In the data rows, the value 50 means zero.
Every row has a hidden score. How much higher is the second row's score than the first row's in each pair? 20 means about the same, 40 much higher and 0 much lower. The score is a weighted sum of the row's numbers plus the product of two more (or one squared), each taken from its middle value.
[26, 57, 23, 73, 43, 60, 37, 45, 47, 63, 45, 56, 11, 30, 21, 36, 62]
[54, 56, 44, 56, 65, 65, 53, 41, 41, 40, 37, 73, 67, 43, 44, 50, 24] ~ 11
[62, 63, 61, 24, 30, 38, 77, 40, 56, 70, 67, 70, 32, 32, 46, 26, 54]
[58, 47, 58, 60, 48, 60, 47, 49, 21, 42, 66, 31, 62, 66, 54, 65, 52] ~ 22
[43, 67, 74, 42, 64, 50, 41, 36, 36, 68, 73, 68, 54, 34, 48, 33, 51]
[53, 37, 49, 65, 36, 45, 69, 65, 72, 45, 69, 44, 56, 46, 49, 60, 45] ~ 33
[49, 51, 1, 72, 43, 67, 35, 87, 42, 23, 74, 26, 69, 83, 68, 72, 24]
[40, 41, 59, 51, 24, 51, 50, 50, 40, 43, 65, 37, 35, 39, 59, 47, 59] ~ 10
[55, 68, 58, 56, 51, 55, 61, 54, 47, 52, 66, 51, 44, 40, 75, 65, 60]
[45, 47, 67, 40, 47, 44, 63, 66, 34, 36, 50, 32, 25, 62, 60, 38, 59] ~ 30
[60, 65, 47, 14, 40, 56, 71, 53, 68, 43, 41, 55, 28, 35, 44, 53, 65]
[49, 28, 50, 63, 56, 38, 28, 55, 41, 27, 36, 48, 59, 60, 73, 75, 63] ~ 20
[54, 45, 29, 66, 66, 55, 68, 49, 46, 39, 20, 40, 21, 54, 44, 59, 43]
[66, 27, 55, 36, 32, 66, 40, 64, 24, 41, 60, 47, 29, 57, 69, 69, 41] ~ 13
[57, 43, 59, 25, 30, 56, 57, 60, 63, 44, 51, 76, 39, 57, 59, 69, 63]
[63, 48, 47, 64, 56, 65, 42, 69, 53, 24, 56, 33, 62, 85, 83, 69, 41] ~ 2
[33, 42, 65, 56, 56, 37, 50, 50, 34, 45, 44, 38, 42, 65, 55, 31, 68]
[55, 72, 32, 34, 53, 63, 52, 42, 43, 60, 29, 67, 50, 39, 35, 50, 49] ~ 18
[17, 36, 52, 42, 77, 81, 26, 49, 65, 50, 49, 65, 25, 46, 50, 39, 53]
[61, 45, 60, 49, 26, 55, 87, 45, 56, 68, 68, 60, 31, 49, 56, 51, 40] ~ 18
[70, 55, 38, 60, 42, 44, 61, 65, 69, 51, 22, 51, 54, 41, 48, 44, 43]
[45, 55, 57, 39, 60, 30, 50, 41, 70, 58, 48, 56, 39, 43, 28, 53, 61] ~ 25
[39, 67, 53, 44, 68, 42, 34, 48, 56, 62, 53, 49, 59, 30, 25, 42, 61]
[47, 60, 72, 68, 41, 61, 70, 33, 48, 66, 59, 75, 34, 24, 38, 44, 44] ~ 27
[56, 52, 47, 44, 70, 55, 30, 52, 36, 48, 71, 30, 57, 54, 44, 38, 72]
[53, 59, 41, 57, 35, 60, 69, 51, 65, 57, 40, 41, 56, 62, 63, 49, 48] ~ 23
[65, 49, 53, 43, 70, 43, 51, 35, 50, 61, 37, 56, 43, 58, 62, 42, 44]
[57, 45, 24, 39, 35, 31, 69, 57, 32, 60, 61, 73, 37, 45, 64, 51, 39] ~ 21
[53, 57, 61, 76, 77, 44, 12, 60, 55, 41, 52, 37, 53, 80, 37, 63, 41]
[45, 55, 48, 58, 37, 38, 61, 58, 47, 67, 64, 59, 54, 43, 54, 62, 40] ~ 12
[48, 54, 46, 45, 56, 45, 30, 50, 68, 36, 86, 59, 60, 55, 51, 52, 28]
[62, 32, 51, 54, 34, 54, 84, 49, 64, 57, 28, 52, 51, 55, 70, 54, 54] ~ 27
[66, 40, 51, 81, 59, 39, 48, 47, 24, 62, 45, 41, 57, 47, 53, 50, 39]
[55, 47, 63, 56, 40, 39, 43, 64, 37, 47, 39, 55, 62, 53, 71, 57, 59] ~ 25
[42, 66, 58, 45, 51, 47, 44, 16, 64, 65, 47, 87, 43, 55, 52, 37, 66]
[33, 69, 43, 54, 39, 68, 52, 46, 45, 59, 67, 63, 40, 32, 16, 45, 64] ~ 24
[62, 51, 55, 61, 50, 61, 53, 48, 43, 31, 55, 41, 58, 57, 56, 71, 47]
[70, 60, 41, 66, 48, 35, 38, 57, 45, 22, 51, 19, 68, 79, 70, 65, 38] ~ 15
[67, 57, 39, 61, 54, 51, 64, 49, 36, 43, 56, 52, 33, 45, 61, 49, 58]
[47, 39, 43, 49, 39, 62, 67, 63, 50, 55, 46, 37, 54, 43, 51, 67, 62] ~ 26
[50, 68, 58, 45, 57, 42, 54, 51, 34, 41, 49, 51, 50, 54, 72, 71, 42]
[43, 67, 72, 48, 40, 58, 67, 35, 53, 59, 46, 83, 66, 56, 47, 47, 50] ~ 33
[40, 45, 46, 44, 51, 47, 52, 59, 58, 44, 57, 31, 56, 49, 41, 60, 51]
[39, 53, 47, 50, 47, 54, 64, 33, 64, 57, 54, 50, 62, 51, 33, 42, 54] ~ 24
[27, 61, 64, 29, 44, 42, 48, 45, 56, 43, 76, 73, 23, 23, 55, 52, 95]
[28, 66, 21, 48, 41, 43, 56, 59, 72, 45, 64, 56, 62, 37, 39, 66, 68] ~ 19
[47, 42, 62, 37, 64, 48, 46, 41, 32, 61, 43, 53, 53, 52, 72, 58, 46]
[45, 56, 30, 52, 52, 56, 46, 33, 47, 59, 35, 33, 60, 39, 17, 56, 51] ~ 27
[41, 58, 56, 53, 39, 48, 60, 48, 66, 60, 60, 70, 42, 40, 49, 43, 44]
[47, 34, 50, 75, 47, 70, 76, 52, 57, 56, 46, 68, 71, 46, 58, 55, 38] ~ 21
[70, 48, 37, 24, 24, 30, 64, 58, 65, 68, 60, 49, 55, 48, 51, 59, 35]
[56, 49, 38, 44, 40, 62, 47, 52, 35, 51, 55, 54, 54, 39, 24, 47, 30] ~ 28
[52, 51, 82, 67, 53, 43, 51, 54, 45, 41, 40, 48, 61, 56, 54, 60, 61]
[56, 40, 37, 49, 30, 45, 59, 43, 56, 40, 38, 51, 74, 46, 37, 52, 52] ~ 21
[64, 42, 27, 46, 49, 51, 73, 45, 64, 53, 62, 69, 50, 37, 44, 59, 53]
[45, 65, 51, 49, 74, 52, 12, 43, 59, 43, 59, 43, 60, 83, 74, 73, 59] ~ 13
[66, 49, 34, 58, 50, 65, 62, 56, 49, 39, 63, 40, 58, 56, 44, 47, 34]
[55, 53, 39, 58, 64, 50, 41, 73, 64, 25, 62, 35, 61, 49, 48, 32, 38] ~ 12
[51, 66, 52, 60, 44, 36, 35, 58, 47, 57, 69, 46, 39, 40, 46, 39, 60]
[57, 44, 52, 31, 64, 47, 43, 50, 72, 54, 45, 30, 35, 76, 54, 73, 34] ~ 27
[70, 45, 30, 62, 72, 61, 38, 57, 42, 22, 41, 30, 64, 86, 66, 86, 40]
[51, 73, 39, 50, 49, 63, 62, 31, 40, 67, 45, 64, 54, 48, 19, 23, 63] ~ 31
[50, 67, 69, 29, 78, 43, 40, 40, 30, 61, 67, 60, 39, 56, 47, 39, 65]
[70, 41, 29, 43, 69, 69, 53, 74, 72, 47, 38, 44, 70, 54, 54, 72, 51] ~ 30
[44, 40, 29, 45, 39, 69, 59, 46, 27, 46, 49, 23, 42, 64, 55, 47, 35]
[44, 41, 73, 47, 50, 49, 62, 37, 53, 52, 47, 60, 49, 28, 51, 39, 54] ~ 16
[46, 67, 40, 80, 67, 54, 39, 42, 49, 42, 53, 65, 60, 48, 39, 56, 51]
[55, 31, 38, 49, 38, 36, 40, 84, 41, 22, 48, 50, 40, 58, 82, 58, 45] ~ 17
[37, 74, 48, 67, 62, 42, 42, 39, 61, 60, 49, 76, 34, 44, 43, 48, 65]
[38, 45, 35, 59, 28, 39, 44, 41, 50, 78, 64, 64, 38, 20, 23, 34, 46] ~ 20
[44, 53, 64, 60, 44, 53, 39, 51, 40, 70, 55, 47, 70, 65, 72, 57, 31]
[45, 66, 73, 50, 53, 87, 43, 2, 41, 67, 64, 77, 26, 29, 14, 34, 41] ~ 39
[43, 39, 50, 49, 55, 88, 15, 50, 53, 48, 60, 56, 49, 46, 47, 52, 48]
[52, 69, 55, 47, 67, 50, 50, 38, 26, 21, 54, 41, 40, 69, 63, 66, 30] ~ 16
[46, 58, 61, 42, 35, 59, 55, 35, 44, 60, 74, 41, 26, 31, 33, 48, 63]
[53, 66, 44, 45, 47, 41, 59, 52, 35, 50, 53, 46, 35, 61, 65, 54, 58] ~ 14
[52, 47, 51, 42, 53, 40, 33, 57, 44, 23, 83, 40, 25, 58, 32, 38, 58]
[62, 56, 35, 49, 29, 41, 69, 56, 57, 33, 66, 57, 49, 60, 66, 61, 59] ~ 4
[58, 61, 78, 49, 46, 42, 41, 39, 53, 85, 27, 68, 31, 30, 37, 22, 68]
[60, 54, 42, 76, 57, 83, 40, 48, 61, 41, 61, 34, 60, 59, 40, 44, 40] ~ 28
[47, 61, 70, 53, 77, 47, 43, 47, 47, 57, 43, 47, 54, 58, 41, 51, 46]
[51, 60, 49, 57, 44, 55, 66, 28, 29, 40, 61, 61, 34, 42, 23, 61, 44] ~ 33
[65, 69, 40, 66, 21, 50, 63, 59, 62, 48, 45, 36, 47, 39, 47, 39, 53]
[56, 34, 30, 44, 23, 51, 51, 38, 65, 60, 34, 63, 61, 34, 28, 29, 61] ~ 28
[42, 27, 65, 53, 22, 48, 72, 67, 26, 48, 42, 66, 57, 27, 79, 65, 57]
[34, 42, 61, 31, 49, 46, 36, 47, 53, 59, 53, 57, 44, 64, 56, 45, 59] ~ 14
[53, 40, 67, 37, 67, 63, 28, 38, 59, 52, 61, 33, 49, 50, 45, 46, 61]
[72, 54, 35, 49, 23, 44, 64, 42, 43, 61, 55, 34, 53, 32, 42, 53, 46] ~ 17
[45, 46, 28, 57, 48, 56, 44, 87, 45, 20, 45, 43, 62, 73, 76, 73, 49]
[52, 43, 33, 45, 60, 42, 28, 70, 52, 40, 61, 45, 64, 65, 64, 66, 50] ~ 16
[51, 37, 63, 52, 58, 41, 27, 64, 64, 57, 45, 48, 58, 73, 68, 60, 57]
[50, 62, 63, 54, 72, 35, 54, 41, 40, 35, 72, 38, 31, 72, 50, 61, 56] ~ 18
[42, 49, 60, 43, 43, 43, 40, 64, 55, 54, 50, 50, 36, 28, 46, 61, 57]
[56, 43, 65, 62, 57, 43, 59, 46, 31, 71, 33, 53, 44, 49, 45, 51, 31] ~ 13
[65, 48, 50, 79, 30, 41, 68, 76, 50, 54, 32, 33, 56, 46, 63, 55, 31]
[44, 73, 45, 48, 75, 28, 45, 45, 46, 52, 42, 50, 56, 50, 53, 31, 58] ~ 12
[39, 47, 41, 65, 41, 49, 45, 76, 50, 42, 43, 41, 53, 74, 88, 90, 35]
[56, 55, 64, 53, 55, 34, 52, 50, 49, 51, 41, 23, 23, 56, 52, 56, 55] ~ 14
[49, 56, 61, 43, 50, 58, 45, 55, 72, 73, 45, 50, 63, 47, 41, 59, 51]
[40, 50, 34, 33, 40, 66, 73, 76, 60, 40, 74, 43, 43, 47, 31, 61, 45] ~ 21
[61, 52, 66, 47, 52, 65, 55, 33, 37, 71, 35, 55, 58, 47, 56, 39, 28]
[31, 56, 41, 56, 55, 10, 40, 26, 53, 40, 47, 41, 24, 53, 43, 85, 26] ~ 29
[35, 62, 52, 19, 30, 51, 67, 54, 64, 47, 59, 64, 40, 47, 50, 42, 62]
[48, 48, 65, 40, 65, 27, 38, 46, 63, 47, 38, 63, 58, 63, 42, 50, 60] ~ 25
[53, 46, 44, 36, 55, 52, 45, 69, 42, 30, 43, 32, 29, 55, 55, 67, 61]
[54, 50, 60, 39, 72, 35, 59, 54, 59, 71, 35, 47, 59, 56, 40, 34, 48] ~ 19
[52, 62, 51, 18, 48, 50, 67, 45, 68, 55, 21, 45, 68, 40, 45, 35, 49]
[58, 53, 45, 39, 44, 35, 49, 59, 55, 28, 51, 46, 40, 65, 44, 60, 60] ~ 24
[49, 62, 56, 19, 34, 40, 32, 40, 45, 69, 35, 44, 56, 35, 52, 51, 54]
[13, 71, 50, 61, 54, 61, 14, 25, 63, 51, 31, 65, 76, 58, 29, 57, 46] ~ 29
[54, 44, 54, 57, 65, 47, 32, 50, 55, 63, 55, 59, 58, 51, 35, 35, 57]
[28, 60, 40, 43, 45, 56, 39, 45, 45, 64, 35, 52, 50, 51, 46, 28, 49] ~ 16
[64, 67, 64, 57, 54, 45, 48, 52, 44, 48, 68, 64, 58, 46, 58, 73, 47]
[51, 38, 65, 55, 47, 49, 33, 44, 32, 55, 54, 54, 45, 55, 43, 52, 56] ~ 27
[53, 40, 44, 58, 70, 49, 16, 47, 54, 44, 53, 45, 71, 65, 54, 56, 47]
[30, 53, 46, 21, 49, 62, 43, 39, 49, 21, 65, 55, 30, 43, 45, 63, 25] ~ 25
[63, 42, 77, 44, 66, 41, 60, 29, 61, 32, 30, 37, 34, 58, 51, 46, 62]
[45, 65, 58, 60, 39, 42, 40, 21, 71, 55, 59, 85, 66, 35, 19, 47, 45] ~ 25
[34, 49, 60, 43, 44, 63, 34, 43, 45, 82, 82, 73, 53, 46, 48, 49, 43]
[45, 51, 41, 62, 85, 56, 26, 66, 44, 53, 41, 34, 68, 68, 59, 70, 39] ~ 16
[44, 52, 61, 56, 54, 55, 50, 51, 38, 41, 61, 55, 43, 65, 70, 38, 45]
[40, 64, 70, 50, 40, 70, 55, 35, 38, 68, 53, 67, 62, 58, 39, 44, 52] ~ 24
[41, 50, 43, 46, 54, 50, 42, 60, 40, 46, 73, 40, 46, 56, 53, 53, 60]
[52, 68, 71, 54, 77, 52, 31, 51, 70, 57, 46, 42, 56, 65, 44, 59, 64] ~ 25
[40, 57, 65, 49, 68, 58, 45, 42, 52, 56, 41, 75, 58, 47, 38, 19, 68]
[44, 66, 46, 50, 63, 65, 46, 59, 47, 27, 55, 55, 49, 71, 37, 69, 41] ~ 26
[42, 41, 47, 70, 57, 60, 47, 43, 48, 57, 65, 29, 67, 64, 65, 48, 43]
[52, 44, 59, 49, 19, 44, 52, 57, 38, 75, 72, 69, 35, 29, 55, 51, 48] ~ 23
[59, 44, 64, 35, 29, 79, 53, 44, 57, 57, 48, 60, 28, 32, 36, 34, 47]
[56, 31, 34, 36, 54, 57, 60, 55, 54, 49, 57, 41, 51, 47, 51, 52, 67] ~ 12
[80, 42, 59, 40, 34, 29, 59, 61, 44, 63, 43, 44, 31, 43, 39, 52, 54]
[32, 40, 45, 33, 51, 49, 47, 44, 35, 44, 43, 51, 59, 44, 40, 48, 58] ~ 19
[63, 43, 48, 43, 52, 43, 65, 39, 42, 60, 47, 62, 36, 39, 12, 31, 57]
[66, 46, 57, 59, 52, 81, 64, 29, 38, 36, 37, 50, 47, 39, 46, 25, 52] ~ 14
[36, 51, 51, 43, 52, 31, 42, 54, 32, 30, 49, 35, 58, 73, 72, 73, 61]
[52, 61, 77, 27, 52, 48, 32, 24, 44, 61, 37, 79, 63, 62, 42, 55, 64] ~ 32
[77, 69, 60, 64, 59, 36, 44, 61, 32, 47, 59, 21, 31, 48, 44, 39, 44]
[78, 41, 49, 71, 51, 48, 53, 60, 39, 43, 52, 46, 34, 49, 52, 55, 43] ~ 22
[61, 54, 38, 27, 51, 69, 52, 66, 63, 56, 63, 37, 62, 57, 63, 53, 81]
[27, 56, 47, 52, 51, 46, 62, 52, 46, 48, 63, 58, 56, 34, 58, 65, 49] ~ 24
[49, 53, 41, 56, 70, 43, 32, 61, 71, 24, 41, 44, 67, 67, 40, 58, 51]
[52, 58, 24, 55, 86, 44, 30, 48, 45, 39, 27, 56, 48, 53, 60, 66, 42] ~ 11
[53, 61, 35, 60, 29, 68, 54, 44, 37, 30, 50, 50, 50, 56, 35, 50, 70]
[44, 52, 50, 46, 50, 68, 42, 66, 65, 41, 43, 34, 51, 85, 67, 41, 48] ~ 12
[60, 67, 38, 52, 46, 64, 72, 38, 45, 50, 30, 40, 55, 36, 51, 17, 37]
[58, 57, 45, 61, 36, 41, 58, 64, 45, 43, 48, 27, 37, 67, 65, 70, 48] ~ 22
[42, 43, 54, 37, 69, 49, 37, 3, 67, 79, 61, 75, 39, 19, 22, 41, 55]
[48, 42, 64, 52, 53, 48, 38, 45, 25, 77, 41, 60, 65, 56, 54, 48, 42] ~ 15
[36, 66, 22, 45, 42, 45, 67, 50, 57, 62, 62, 80, 46, 48, 44, 44, 49]
[44, 45, 41, 37, 50, 63, 63, 55, 70, 49, 59, 36, 79, 51, 47, 49, 46] ~ 16
[72, 27, 27, 56, 63, 67, 50, 72, 62, 9, 33, 47, 62, 57, 55, 82, 48]
[48, 49, 50, 49, 64, 49, 36, 28, 48, 59, 53, 55, 43, 50, 23, 36, 40] ~ 19
[51, 79, 47, 31, 42, 61, 39, 47, 74, 57, 71, 71, 41, 35, 30, 30, 39]
[28, 58, 77, 46, 58, 54, 40, 47, 45, 65, 51, 56, 69, 49, 45, 36, 51] ~ 16
[62, 18, 39, 61, 30, 78, 68, 70, 46, 52, 36, 31, 60, 53, 65, 38, 73]
[48, 27, 32, 75, 54, 38, 26, 47, 37, 42, 42, 14, 54, 63, 67, 42, 48] ~ 14
[72, 55, 75, 41, 48, 52, 50, 54, 18, 62, 48, 34, 46, 59, 46, 48, 45]
[53, 44, 24, 54, 32, 50, 54, 45, 60, 34, 74, 57, 84, 22, 60, 59, 32] ~ 15
[30, 77, 66, 45, 67, 50, 32, 36, 40, 61, 36, 87, 76, 43, 47, 23, 60]
[43, 49, 70, 40, 45, 48, 49, 40, 37, 54, 53, 62, 51, 51, 47, 48, 49] ~ 24
[33, 48, 30, 58, 67, 47, 33, 44, 56, 39, 41, 53, 50, 57, 52, 45, 57]
[48, 44, 42, 70, 57, 50, 49, 14, 77, 70, 37, 76, 60, 37, 35, 36, 53] ~ 25
[40, 57, 48, 19, 57, 58, 66, 58, 52, 54, 59, 58, 24, 12, 26, 41, 53]
[66, 62, 50, 50, 31, 64, 29, 20, 46, 38, 69, 54, 37, 59, 31, 35, 56] ~ 37
[71, 45, 25, 73, 44, 43, 63, 45, 38, 30, 43, 47, 65, 50, 47, 65, 57]
[56, 62, 54, 53, 44, 33, 55, 48, 54, 61, 50, 62, 33, 46, 34, 51, 46] ~ 23
[80, 51, 45, 41, 47, 54, 69, 60, 57, 64, 37, 45, 33, 38, 48, 43, 48]
[53, 46, 50, 19, 40, 63, 74, 46, 47, 59, 49, 49, 74, 29, 32, 25, 59] ~ 19
[59, 43, 60, 47, 57, 43, 41, 28, 51, 54, 66, 48, 29, 56, 44, 47, 48]
[66, 55, 50, 59, 54, 54, 37, 51, 42, 45, 45, 55, 51, 53, 46, 38, 61] ~ 18
[43, 69, 43, 58, 42, 34, 48, 42, 58, 67, 30, 72, 70, 38, 25, 53, 50]
[50, 15, 43, 39, 48, 40, 57, 61, 51, 60, 41, 45, 56, 38, 55, 41, 35] ~ 10
[49, 59, 62, 42, 59, 38, 69, 48, 71, 47, 58, 55, 35, 45, 42, 29, 56]
[50, 44, 52, 73, 55, 52, 62, 74, 77, 22, 57, 20, 32, 74, 59, 75, 69] ~ 25
[37, 48, 45, 45, 47, 28, 44, 30, 42, 45, 59, 41, 19, 23, 50, 62, 52]
[43, 52, 54, 79, 47, 39, 51, 24, 46, 70, 60, 52, 38, 49, 30, 30, 42] ~ 37
[45, 70, 66, 57, 78, 58, 28, 24, 43, 60, 49, 56, 30, 40, 26, 47, 37]
[22, 70, 40, 72, 58, 59, 56, 43, 67, 59, 62, 81, 43, 31, 19, 42, 51] ~ 29
[68, 66, 45, 57, 51, 54, 46, 44, 55, 28, 53, 56, 44, 37, 42, 64, 57]
[47, 50, 62, 54, 46, 36, 48, 72, 53, 27, 60, 56, 27, 69, 65, 70, 12] ~ 25
[32, 49, 60, 50, 46, 45, 58, 44, 59, 54, 51, 55, 35, 38, 28, 29, 53]
[50, 42, 59, 47, 44, 59, 44, 39, 48, 34, 28, 35, 57, 69, 55, 53, 29] ~ 15
[35, 34, 53, 46, 55, 43, 28, 52, 57, 58, 31, 41, 73, 74, 63, 66, 39]
[38, 64, 30, 60, 32, 25, 62, 66, 55, 65, 78, 51, 55, 29, 53, 62, 52] ~ 6
[78, 50, 57, 48, 33, 60, 78, 76, 40, 31, 22, 47, 46, 51, 58, 74, 48]
[55, 48, 35, 48, 79, 55, 40, 61, 83, 59, 55, 61, 71, 48, 59, 47, 32] ~ 10
[30, 64, 62, 49, 71, 75, 37, 28, 53, 31, 51, 32, 33, 49, 42, 55, 68]
[64, 55, 49, 39, 53, 48, 27, 49, 49, 52, 60, 59, 32, 45, 21, 51, 59] ~ 26
[43, 25, 47, 53, 44, 41, 41, 55, 57, 52, 61, 56, 38, 44, 67, 39, 64]
[48, 36, 50, 62, 61, 46, 62, 57, 35, 34, 53, 44, 52, 59, 61, 80, 34] ~ 21
[43, 40, 62, 32, 33, 68, 62, 52, 37, 56, 75, 62, 47, 21, 46, 34, 57]
[59, 72, 45, 47, 48, 59, 75, 40, 47, 67, 53, 78, 51, 41, 53, 70, 57] ~ 22
[37, 63, 66, 38, 65, 51, 73, 42, 59, 54, 51, 46, 56, 36, 50, 52, 47]
[80, 37, 37, 51, 34, 60, 69, 66, 66, 56, 49, 41, 26, 38, 58, 41, 31] ~ 24
[36, 60, 51, 24, 50, 52, 46, 49, 51, 41, 50, 53, 76, 54, 50, 49, 50]
[45, 65, 34, 39, 46, 67, 51, 44, 59, 31, 63, 53, 61, 64, 46, 57, 54] ~ 25
[53, 62, 54, 51, 57, 35, 46, 63, 45, 61, 71, 46, 36, 50, 46, 40, 34]
[34, 62, 67, 50, 86, 46, 37, 27, 58, 54, 29, 78, 53, 39, 41, 54, 56] ~ 31
[52, 63, 43, 24, 53, 65, 46, 61, 33, 68, 50, 36, 43, 27, 59, 32, 33]
[44, 45, 52, 71, 55, 33, 48, 62, 39, 57, 31, 43, 78, 40, 56, 55, 44] ~ 33
[47, 38, 37, 68, 52, 36, 55, 52, 42, 65, 40, 36, 43, 60, 62, 58, 42]
[66, 34, 54, 59, 51, 58, 52, 49, 50, 30, 65, 35, 47, 80, 68, 68, 64] ~ 26
[44, 36, 30, 61, 46, 69, 42, 57, 41, 56, 40, 42, 32, 56, 46, 44, 27]
[36, 30, 50, 47, 72, 44, 56, 53, 35, 41, 50, 53, 67, 41, 69, 56, 40] ~ 6
[32, 50, 47, 37, 49, 15, 55, 50, 51, 74, 49, 55, 50, 34, 39, 38, 40]
[46, 35, 56, 52, 62, 61, 45, 49, 40, 64, 55, 46, 51, 50, 39, 48, 49] ~ 23
[66, 46, 48, 38, 61, 48, 46, 35, 41, 54, 50, 49, 30, 46, 45, 49, 32]
[54, 38, 50, 61, 62, 46, 57, 62, 59, 42, 56, 40, 53, 51, 59, 36, 33] ~ 21
[52, 18, 41, 57, 46, 57, 61, 77, 53, 51, 36, 43, 66, 49, 68, 54, 36]
[56, 47, 29, 45, 63, 49, 72, 41, 74, 40, 31, 41, 67, 56, 49, 29, 50] ~ 19
[33, 37, 58, 43, 52, 58, 47, 28, 45, 57, 76, 67, 22, 48, 44, 71, 55]
[62, 41, 52, 51, 23, 55, 49, 52, 54, 57, 53, 54, 58, 40, 54, 48, 72] ~ 16
[43, 57, 88, 32, 43, 54, 41, 43, 56, 63, 51, 53, 51, 48, 45, 23, 58]
[46, 47, 40, 48, 55, 53, 69, 64, 51, 43, 48, 62, 51, 50, 52, 46, 41] ~ 22
[15, 57, 59, 65, 51, 17, 30, 63, 43, 41, 30, 38, 31, 54, 72, 57, 48]
[74, 32, 72, 47, 61, 22, 42, 38, 36, 29, 53, 60, 54, 57, 46, 52, 48] ~ 19
[47, 58, 74, 47, 64, 58, 33, 45, 65, 70, 34, 75, 62, 59, 49, 50, 42]
[52, 59, 67, 37, 37, 38, 54, 65, 37, 79, 51, 44, 38, 35, 42, 20, 61] ~ 6
[46, 47, 50, 62, 53, 49, 59, 59, 58, 66, 34, 62, 54, 48, 48, 56, 51]
[63, 57, 76, 46, 34, 63, 56, 29, 31, 72, 47, 68, 63, 49, 38, 44, 35] ~ 15
[63, 36, 48, 47, 63, 41, 43, 62, 35, 31, 60, 1, 61, 71, 58, 66, 30]
[56, 44, 36, 56, 43, 64, 55, 46, 67, 61, 49, 47, 45, 26, 48, 15, 42] ~ 23
[45, 46, 62, 60, 40, 63, 56, 14, 34, 57, 44, 49, 59, 39, 19, 44, 61]
[41, 66, 67, 53, 40, 52, 31, 25, 67, 51, 49, 67, 52, 30, 34, 50, 57] ~ 20
[43, 27, 59, 49, 41, 47, 64, 40, 45, 75, 70, 38, 25, 27, 37, 41, 40]
[57, 42, 37, 58, 40, 46, 53, 49, 45, 29, 56, 26, 42, 65, 59, 69, 24] ~ 21
[63, 38, 51, 34, 21, 48, 62, 70, 65, 39, 45, 57, 42, 35, 43, 51, 54]
[46, 54, 29, 72, 37, 46, 55, 43, 49, 62, 65, 61, 39, 61, 46, 41, 45] ~ 21
[47, 51, 65, 54, 39, 74, 56, 68, 53, 50, 37, 46, 55, 72, 79, 65, 61]
[58, 27, 16, 54, 64, 63, 18, 64, 62, 64, 36, 34, 56, 60, 55, 43, 66] ~ 13
[54, 45, 58, 71, 50, 50, 51, 56, 47, 49, 35, 43, 46, 56, 59, 72, 48]
[48, 42, 35, 46, 32, 44, 49, 56, 41, 48, 38, 39, 53, 26, 48, 26, 61] ~ 11
[55, 51, 54, 31, 39, 61, 63, 47, 45, 57, 44, 80, 40, 37, 40, 39, 61]
[66, 47, 27, 45, 47, 52, 54, 41, 62, 46, 45, 43, 51, 49, 45, 59, 43] ~ 15
[44, 54, 60, 74, 59, 40, 33, 66, 29, 60, 63, 41, 73, 71, 72, 76, 49]
[46, 47, 25, 37, 19, 64, 58, 42, 33, 59, 44, 57, 49, 49, 31, 33, 48] ~ 36
[32, 63, 51, 40, 57, 74, 50, 45, 40, 61, 55, 47, 28, 31, 37, 60, 48]
[51, 63, 81, 41, 46, 62, 67, 50, 31, 31, 75, 46, 43, 72, 62, 69, 71] ~ 23
[18, 73, 53, 47, 57, 47, 34, 22, 19, 44, 42, 61, 42, 41, 44, 45, 61]
[62, 56, 34, 43, 44, 40, 66, 37, 37, 39, 48, 28, 39, 37, 57, 52, 61] ~ 15
[44, 50, 51, 52, 69, 60, 34, 46, 40, 68, 68, 28, 62, 61, 61, 54, 47]
[40, 50, 40, 52, 58, 63, 46, 55, 48, 40, 55, 28, 51, 59, 50, 53, 59] ~ 30
